In the rows, zero is written as 128.
Each row of T is roughly a mix of the hidden directions of one of 3 groups.
T:
[[113 162 146 145 133 123 125 127 162  69 131]
 [143 121 108 134 134  96 160 157 146 141 179]
 [108 151 125 148 133 149  98 153  77 155 121]
 [ 99 148 129 102 145 111 115 143 136 118  67]
 [104 110 133 127 124 149 121 152 104 190 147]
 [124 161  97 141 133 145 136 119 159 177 156]
 [133  91 160  75 134 116 118 153 124 133 104]
 [142  99 116  94 107 127 119 108 170  86 122]
 [134  98 157  68 124 111 109 146 124 115 114]
 [141 138  97 137 124 137 141 122 164 176 167]
 [111 121 109 141 125 143 122 135  87 190 137]
 [152 127 123 124 116 105 137  98 183  90 125]
 [ 85 127 125 156 122 145 136 134 127 177 163]
 [136 161 115 167 127 127 174 147 105 100 142]
 [ 94 133 124 123 136 112 112 117 147 161  69]
 [142 164 104 152 131 142 142 115 163 165 159]
 [125 131 124 165  92  96 170 111 111 154 129]
 [116  98 147 100 111 124 114 145  92  89  98]
 [144 132 105 120 133 117 136 105 194 108 147]
 [ 90 177 139 128 124 138 115 118 117 118  81]
 [151 114 140 100 130 121 147 102 161  77 144]
 [132  94 146  85 149 140  82 122 146 139 113]
 [155 134 137  76 129 119  92 137 112  98 105]
 [151 111 125 168 115 146 150 113 122 152 178]
 [153 133 123  84 128 122  90 141  88 127  98]
 [157 120 124 126 103 103 140  96 179 101 123]
 [150 109 128 110 123 105 157 100 178  98 132]
 [136 139 156  99 130 115 115 136 164  72 122]
 [123  91 140 100 131 137  84 107 152 164 123]
 [138 165 106 150 149 140 144 125 161 155 168]
 [104 125 142  78 118  97 118 153 129 125  87]
 [ 93 136 124 118 137 112 111 120 146 154  67]
 [161 113 129 152 111 142 145 114 115 124 189]
 [126 155 106 148 133 131 135 103 163 182 143]
 [111 116 126 178 131 142 146 148 119 180 121]
 [155 113 124 155 124 158 138 122 124 132 191]
 [118 130 126 161  98  95 174 124 112 161 115]
 [100 129 157 122 141 132 106 130  88  99  84]
 [155 118 122 162 120 152 148 124 118 130 188]
 [146 107 105 131 146 115 147 151 144 151 185]
 [115 117 119  97 109  98 141 109 181 143 152]
 [147  86 105 115 152 136 127 137 144 147 179]
 [146 132 114 172 121 152 153 124 121 130 182]
 [142 145 143 101 129 110 116 121 157  66 118]
 [106 106 117 143 116 119 162 113 164 170 156]
 [139 108  94 118 134 153 122 119 158 171 167]
 [ 99 143 150 134 120 131 109 102 103 141  71]
 [138 129 126 165  97 111 180 132 104 137 153]
 [137 117 158 124 113 111 130 143  99  69 105]
 [141 145 140  91 133 137  84 145  89 103 113]
 [116 105 102 147 119 129 152 118 124 192 142]
 [101 117 112 166 124 138 152 123 127 184 148]
 [108 149 134 151 171 131 133 157  90 158 146]
 [154 139 138  88 134 128  90 142  97  97 103]
 [130 130 147  78 130 105 126 159 114  89 102]
 [105 123 105 161 122 137 140 127 108 189 139]
 [108 160 108 141 117 140 138 142 119 191 142]
 [163 116 128 140 161 171 109 111 133 110 163]
 [125  88 148 128 129 117 145 137 128 186  98]
 [126 150 136 118 123  89 157 146 103  91  91]
 [146 155 140 105 134 121  99 131 121  69 105]
 [102 140 126 165 133 152 114 153  88 167 128]
 [136  98 144 110 131 105 132 157 109  70 130]
 [135  96 156 119 108  97 131 138 101  85 101]
 [104 104 147 154 128 143 164 129 166 142 166]
 [101 190 115 137 131 154 120 113 144 148 113]
 [115 108 148  80 130 104 105 132 134 136  81]
 [119 112 121 178 130 134 177 109 154 139 145]
 [120 104 107 155 123 134 150 126 116 193 134]
 [166 105 147  96 134 122 141 119 152  78 123]
 [150 131 119 172 119 147 160 125 115 125 179]
 [152 138 106 130 126 119 140 103 193 119 149]
 [125 158 131 113 131 102 150 157 107  79 100]
 [109 127 143 138 153 129 128 168  68 143 134]
 [ 98 143 140 105 126 139 114 155  96  81 102]
 [139 153 127 158 121 101 177 133  97 102 112]
 [158 105 104 117 132 120 143 141 164 113 178]
 [162 115 127 169 125 146 152 110 114 132 176]
 [102 135 101 126 140 123 127 113 151 193 138]
 [146 125 102 114 128 134 127 100 192 113 146]
 [135 123  89 119 118 128 141 126 169 167 167]
 [155 115 108 112 108 124 132 102 187 106 140]
 [115 121 100 144 122 138 126 128  91 191 133]
 [154 117 122 170 120 149 146 108 121 140 181]
 [123 106 153 109 110 119 118 139  98  76  95]
 [107 115 142  96 106  86 115 114 132 148  84]
 [ 92 120 128 160 122 134 157 122 157 161 165]
 [143 127 123 119 103 112 129  86 181 104 109]
 [ 98 115 114 148 120 139 139 131 119 192 153]]
One row of each group comes first, with its name. Which group is each row after those in?
[116 115 113 149 132 159 101 103 158 176 146] : L
[120 134 131 146 128 139 136 162  78 176 143] : B
[121 138  89 157 124 127 126 120  88 177 116] : U

[124 167 104 147 138 142 134 111 161 175 148] : B
[149  98 106 142 132 141 143 125  85 175 115] : U
[152 135 151 107 135 119 123 129 151  63 112] : U
[ 94 130 129  97 137 117  99 133 149 148  76] : L
[130 138  95 139 117  96 155  83 166 115 132] : U
[131 170 114 164 144 116 153 116 113  94  97] : L
[103 120 115 179 126 134 162 117 141 166 148] : U
[141 135 128 177 129 107 173 107 107 140 103] : L
[157 128 118 176 148 164 144 116 124 129 165] : L
